Y: rows in a few groups, each row roughly a mix of its group's directions (some rows in no group)
Y (109 x 11)
[[-16.2  22.4   7.9  -1.2   7.7  -7.6   3.9 -17.5 -47.2   2.3   8.0]
 [  6.8  40.1   1.7 -21.0   1.6   9.7  -9.7 -20.4  -3.4 -29.2   1.7]
 [  3.7  19.5  23.9   6.8  -2.9  37.4  -3.4  -4.7  24.5  -3.2 -22.6]
 [ 13.7 -18.7   0.6  10.9   4.6 -37.6  -8.7  -6.2  21.1   2.4 -30.2]
 [  5.3  11.4 -12.6  -0.4  -8.7  17.1  21.0  37.8  27.5  15.9   1.2]
 [ 16.6   0.1 -41.2  29.4  11.4 -12.7  -4.3 -16.1   5.4  -6.8   9.5]
 [ 17.7  37.2  15.1  -4.9 -11.7  23.0 -21.3  10.1   0.8  14.0  14.2]
 [ -0.3   3.0   3.3  22.3 -19.5   1.0 -15.9  17.1  29.9  21.6 -27.7]
 [-14.8   3.6   0.9 -28.9  35.8  -5.8 -22.0  -1.3  11.9 -23.5   2.9]
 [-22.5  -0.9 -11.4  -3.9   7.1  23.6 -13.7  -6.3 -41.4  -8.5 -17.4]
 [ 15.0  22.1   8.8 -16.2   1.9  -3.5  44.0  19.8 -12.1  -0.8   5.1]
 [  5.7 -15.4  -3.8  16.7  -4.8 -23.7 -36.5 -19.1  21.0  -0.4  16.8]
 [ -0.2  19.4  22.6  -1.2  24.9   3.1  11.1 -32.8 -28.6  -3.9   4.4]
 [  0.4  12.1  19.6 -10.0 -19.5  12.8  44.7  11.0  14.9  -7.1  -1.3]
 [-19.0  -5.0  21.7  25.2 -11.0  -4.3  -0.8  26.1   0.5   0.6 -35.5]
 [ 12.5  -3.0  34.8  19.7   4.1  15.1  22.9  23.0  11.2 -17.4  -8.7]
 [  7.1  15.3  -6.9 -32.2   0.2   8.1 -19.4 -23.3  26.3   6.0  22.0]
 [ -4.8  -8.5  12.5  15.6   7.1  20.7  13.1  14.6 -43.5 -17.8   2.0]
 [-12.0   6.6  -3.1  -3.5  -5.8  36.3  -2.2  22.5  16.0 -22.4 -27.2]
 [ -9.5 -20.6 -12.9 -16.5  -4.1 -36.1  -2.9  -6.9  -9.3  29.1  17.7]
 [ 10.6   5.6  37.1 -11.6 -11.2  13.1  37.9   7.0  -7.5   9.0  -1.8]
 [-46.7   3.2  -3.6   1.3  -1.1 -27.6 -10.6  11.1   6.9  -7.0 -16.3]
 [ -3.7  11.0  -3.3  -6.2  -0.3   4.4   7.2  26.4  13.2 -21.3 -44.6]
 [-17.9  -9.5  31.7  38.0  11.3  -8.5   3.1 -20.2  -5.2  -4.1  -7.1]
 [-21.5   7.0 -10.5  13.3  27.1  -4.9 -12.7   4.6  28.5   1.7 -31.9]
 [-16.9   2.7 -10.7  -4.3  14.8 -17.4  21.7  20.2 -38.0 -15.3  -8.1]
 [ 13.4   3.1  16.5  -7.3   6.8  -3.4  20.8  16.9  42.5  13.0 -17.3]
 [ -2.1  33.1   2.8  13.5  -6.8  30.0  13.1  19.2   1.4  15.1 -23.8]
 [  0.5 -24.9  17.5  32.8   9.5   2.8 -36.0  -8.6   6.3  -6.2   3.9]
 [  6.9   8.4  16.4 -21.7  -1.7   4.7 -29.4   7.0  -9.2  21.1  35.2]
 [ 20.4 -20.2  -2.1 -32.8 -10.2 -29.9 -10.5  -9.6 -16.9  -5.7  12.1]
 [  8.0   0.4 -26.2 -45.3  -6.3  -2.9 -10.8 -10.6 -11.9   4.3  18.0]
 [-19.9  -7.8  -5.4  22.3  18.9  35.6   9.8  -2.8  11.6  -3.3 -26.7]
 [ -1.9  28.1  -3.2  -3.6 -18.9  16.0  28.7  17.5   1.1  25.1  19.5]
 [  2.4  15.8  16.8  29.1  12.0 -11.5  -7.8 -40.8 -12.3   5.3  -2.2]
 [  2.1 -21.5 -18.3 -15.7   0.5 -27.1  12.7 -10.4 -24.4  21.8  21.2]
 [ -7.2  -7.9  13.2  -7.7 -14.4 -39.0   1.2  -2.2 -22.6  30.2   7.6]
 [ -6.1  -1.4  44.5  -6.1   3.2  -8.5  16.0  -4.3   9.7  29.6 -13.8]
 [  8.7  -0.9  -3.3 -38.6  -3.1  -3.9  20.6 -24.6 -14.6 -17.0 -20.9]
 [  9.6   4.7 -26.1  33.5  16.1 -11.3 -22.6 -20.1  -5.4  11.4 -13.8]
 [  7.5  -5.7  35.2   8.6 -13.0   0.2  -1.6 -10.0   8.9  40.2 -14.4]
 [ 11.2 -12.5 -14.3  21.1  11.7 -35.1   4.8   3.7  22.7  26.7  -0.4]
 [ 23.7  -8.9  28.9  -4.6   1.8  19.0  -1.8  30.9  26.2   1.5  -7.7]
 [ -3.3 -29.4  14.2  22.6 -12.0 -17.3  -0.8  26.8   5.5  28.0  -2.0]
 [ -8.7   5.2  -3.3  -8.1 -19.5  18.1  15.3  30.7  -6.3 -11.2 -36.6]
 [ 20.9   0.6   2.4  10.5  16.6 -25.9  14.1 -27.7  17.4  -5.3  27.7]
 [-29.2 -11.6   9.5  17.6   3.0 -18.0  -3.6  12.4  -9.6  32.1  23.6]
 [-14.0  32.5   6.1 -37.5 -20.3   0.7   8.7   5.8  -7.6 -15.4   7.5]
 [ -1.8  20.7 -12.6  11.1 -14.3 -28.2  17.2  20.8  14.1  11.5  28.3]
 [ -0.2 -11.0 -15.2  -7.0  22.2  15.1  17.6   3.3  40.9   2.8  21.2]
 [ -1.6   6.1 -18.7 -34.6  -8.7  17.8 -31.5   5.6  20.5  -9.1  -8.0]
 [-12.3 -16.1  22.4   1.7  -8.9  -9.6 -28.7 -34.4  -7.8 -15.4  13.3]
 [-17.5 -13.3   4.7  -2.3 -15.5 -20.6  39.2  19.6 -16.5   4.4  13.5]
 [  6.3   7.7  23.6  19.0  -4.1  -2.1 -37.7  -0.5  15.8   1.4 -29.3]
 [-19.9  14.7   8.4   4.4  -4.8 -34.2 -14.6   1.8  25.5 -21.9 -18.1]
 [  1.2  -1.5  23.9  10.2  -4.9  36.6  22.0  -1.3 -31.5  -7.0   2.0]
 [  4.5   7.7  -2.7 -16.5 -17.4  26.9  -2.5  15.0 -13.0  34.3  24.6]
 [ 23.6 -15.8   7.0   2.0 -12.9 -33.7  -0.5 -17.2   6.8 -28.6  15.7]
 [-31.0   2.6  -2.8  10.9   0.0  43.6  -0.4   6.2  12.3  10.2 -16.7]
 [-21.5  -0.1  -1.0  23.5 -11.5  23.1  11.6 -13.0  11.8 -22.3 -30.8]
 [ 25.7 -22.7  43.2   6.6 -10.1  14.1  -0.2  -6.9  -1.4 -10.3   5.7]
 [-14.4  -8.7 -14.2   2.5   2.2  21.6  14.5 -13.1   0.9 -38.8 -26.8]
 [  0.9  -9.8  16.3  -0.5  19.8 -17.7 -10.9  -1.2  36.5  -4.1 -32.1]
 [  0.2  -7.1   8.3 -23.0   3.6   0.6  25.9  -5.7 -42.4 -15.7 -12.7]
 [-20.6   3.6  -5.8  -4.3  -3.3 -33.6  27.6  11.2 -10.1  -9.9  29.2]
 [  2.8  28.4 -15.3 -25.2   9.2  19.8  -5.7 -23.6   7.6 -27.5   3.0]
 [-23.0  -6.5 -26.0 -34.4  -8.9  -0.8 -20.1  11.6  22.7  -0.4  -2.2]
 [ 20.2  -7.6  -1.0 -21.0  -4.7 -31.6  -9.0  28.9  -3.9  21.8  15.3]
 [-36.8   4.2   5.7  -0.7  11.2  37.7  13.8   1.9 -15.1  13.9  -3.4]
 [  0.6  10.3 -11.5 -39.9  -2.0  -5.0  31.5  -2.7 -21.5  -6.4 -14.5]
 [-21.8   3.4  22.8  -1.4   4.2   6.5  -3.7 -24.6 -42.3  -7.2  -6.7]
 [-21.5   7.4  19.6  22.6  15.8   0.2  -1.8  26.6  14.8  30.6  -6.7]
 [ -1.5   1.1 -18.4  -5.1  -0.2   4.9  28.1  13.4  -1.6   1.2  46.9]
 [-17.5  17.7  -1.5 -17.2   7.7 -13.1  41.0  -3.6 -13.9  -0.1 -23.1]
 [ -5.1  -1.6 -21.4 -11.8   8.9  13.6  -1.5  35.2 -37.6  -3.1   4.5]
 [ 22.5 -16.4  28.5  13.6 -22.7  -1.5   9.0  24.5   9.4  22.6  -1.2]
 [-20.8  26.0  10.4   9.6  -8.6   9.0  38.6  -6.3 -11.8  20.4   4.5]
 [-27.8  -2.6  14.1   2.3  -9.1 -15.8  12.9  12.3 -35.6  24.8   7.3]
 [ -0.8 -15.6 -22.6  20.2   8.5   1.1 -24.3  -0.3  32.0  12.0 -24.0]
 [ -5.5 -10.3  19.9 -11.3 -26.5  12.5   8.4  29.4  10.7  30.8   7.5]
 [  0.6  -2.8 -10.9   0.7   6.9  12.9  13.0 -22.4 -17.0 -42.2 -22.0]
 [-19.9  -6.4 -11.6  16.9 -11.1  22.2  17.3 -10.7   8.4 -33.4 -22.3]
 [-14.7   6.8  17.8 -24.6   3.3  33.7 -27.6   9.0 -11.1  14.7  -7.2]
 [ 10.8 -12.5 -19.2 -22.7 -12.7 -19.4 -19.6 -35.2  -9.2  -6.4  11.2]
 [  0.6 -21.3  -8.2  -7.8  -3.3  -2.8   4.0   5.0  20.8 -27.5 -41.7]
 [  3.7   2.4  24.0 -41.2   4.5   6.3 -17.8  13.5 -20.6   2.8 -16.9]
 [  0.6 -15.0  22.2  14.4 -19.1 -11.2  -8.2  27.8  31.5  17.0  -6.1]
 [ -0.9 -17.3 -37.7 -20.6  10.2  20.8  -3.4   5.0  -8.9   5.9  27.2]
 [ -4.7  -5.8 -29.1 -30.0   3.1  10.0 -16.8  -7.3 -35.8   4.8  -4.0]
 [ -1.5  -3.6  12.0  11.1 -17.5 -11.4   7.0  38.8  32.9 -14.0   4.1]
 [  8.8  27.3  12.3  -7.9  15.1  16.0   0.0 -13.2 -12.1  10.6  40.2]
 [  6.2 -17.7 -17.6  18.4  19.4 -28.0 -34.8 -12.8   4.8   2.2  -0.5]
 [ -4.6  -7.8  -6.9  22.8   4.3  -7.1 -42.4  -1.9  27.6  13.6  10.1]
 [ -8.1  -7.5 -22.6 -12.5  13.0  13.6 -13.2 -11.5 -43.6  14.5   3.3]
 [  5.4 -23.3  -4.6  13.5  13.6 -20.7  -1.2 -14.3  42.4   1.2 -13.5]
 [-29.5 -22.2 -22.8  24.0  -0.8  -8.8   4.8   8.6  -8.6  26.4  12.8]
 [ 17.6  -6.6  -9.5   9.7  12.0  36.2 -15.7   8.4  29.7  -2.4  19.4]
 [-10.0  -9.2  15.7  24.4   0.6  30.1   7.0  23.6 -25.4  19.6   0.1]
 [-34.5  21.5  -1.5  11.5  17.8  -4.9  27.4   8.5  -7.1  10.9 -21.1]
 [ -1.6 -28.8 -32.9  -2.1 -22.0 -16.1  -7.8  26.9   5.9  -7.6   5.6]
 [ -2.2 -12.9  -8.8  -8.4 -11.8  19.6 -11.4  -0.4  33.3 -16.4  34.9]
 [-25.8  11.6   8.9  -8.0  -9.4  34.4  24.2  13.5   0.4  -6.3 -23.3]
 [ 11.4  22.9 -11.9  17.8  15.7   4.3 -17.7 -24.5 -31.5  -4.7 -16.4]
 [  7.8  20.3  14.6  -8.2 -11.7   0.4  23.6  24.9  29.4  24.7   5.3]
 [-15.6  -6.8  -3.6  13.7  -8.0 -30.3  13.8  33.2  -9.0 -25.6  -8.3]
 [ 13.4   8.7  27.9 -22.4 -17.4  -6.2  22.3  -6.9  23.9  24.0   0.3]
 [ 11.6   2.1  -0.7  -5.3  -3.7 -15.7 -25.7   2.0  44.4  -2.3  22.4]
 [ 17.3 -23.1  26.1   8.4  -0.3  24.1   0.3   7.9 -27.0 -24.4   3.8]
 [-35.1  26.1  -7.4  22.8   7.7  -9.3  11.7  -0.6  10.0  26.1  -3.7]]

one row of each group, then the others: which group is each in?
[ 32.3   4.8  -7.5  -6.0  14.8   8.6   6.2 -35.6  20.3  -2.3  20.0] => <59>
[ 20.5  17.3  -9.1  -7.8 -18.0  11.0  36.8  -1.8   9.3 -28.6   1.5] => <80>
[ -3.1 -16.1  25.4 -12.7  -2.7  -2.1  -8.4 -22.8  15.8 -31.3 -25.8] => <83>

[ 20.1 -15.6   7.9  20.6 -19.6   6.2 -25.6 -17.8   8.6  -5.9  30.6] => <80>
[ -7.4  -2.4  40.8  -9.0   8.2 -14.1  19.5  -9.9   9.2  18.9 -24.0] => <80>
[  1.7 -14.5 -13.6  31.2  21.1  10.3  30.4   3.3  17.3 -20.4  -1.4] => <59>
[-17.5  -3.6  -2.8 -27.8  -5.7   8.8   1.8  -9.5 -30.3  35.6   9.1] => <59>
[  3.1 -20.0   2.4 -19.7   1.9  -0.7 -13.3 -10.9  22.8 -12.3  42.4] => <83>
[ 10.2  -8.9 -13.0  -8.9 -14.9   0.7 -26.8 -45.1   9.3  -1.5   8.9] => <80>
[-13.3 -12.6 -17.0  -2.8  -2.8  14.8  17.8  31.4  31.9 -12.1  15.7] => <59>
[ 26.4  20.6 -10.7  27.2   7.9  -7.5 -18.2  -2.8  22.8  24.5  -3.8] => <83>
[ 13.2 -21.6  28.8  -6.3  -3.3 -27.6   7.8 -27.3  -9.3 -19.3  -4.7] => <80>
[-11.5   5.9  10.6   9.2   3.0  32.1 -32.6 -25.6  18.4   1.1  10.3] => <83>
[ -8.9  24.2  10.7  -4.0   4.5  16.7 -18.5  -0.9  21.0   5.7  40.7] => <59>
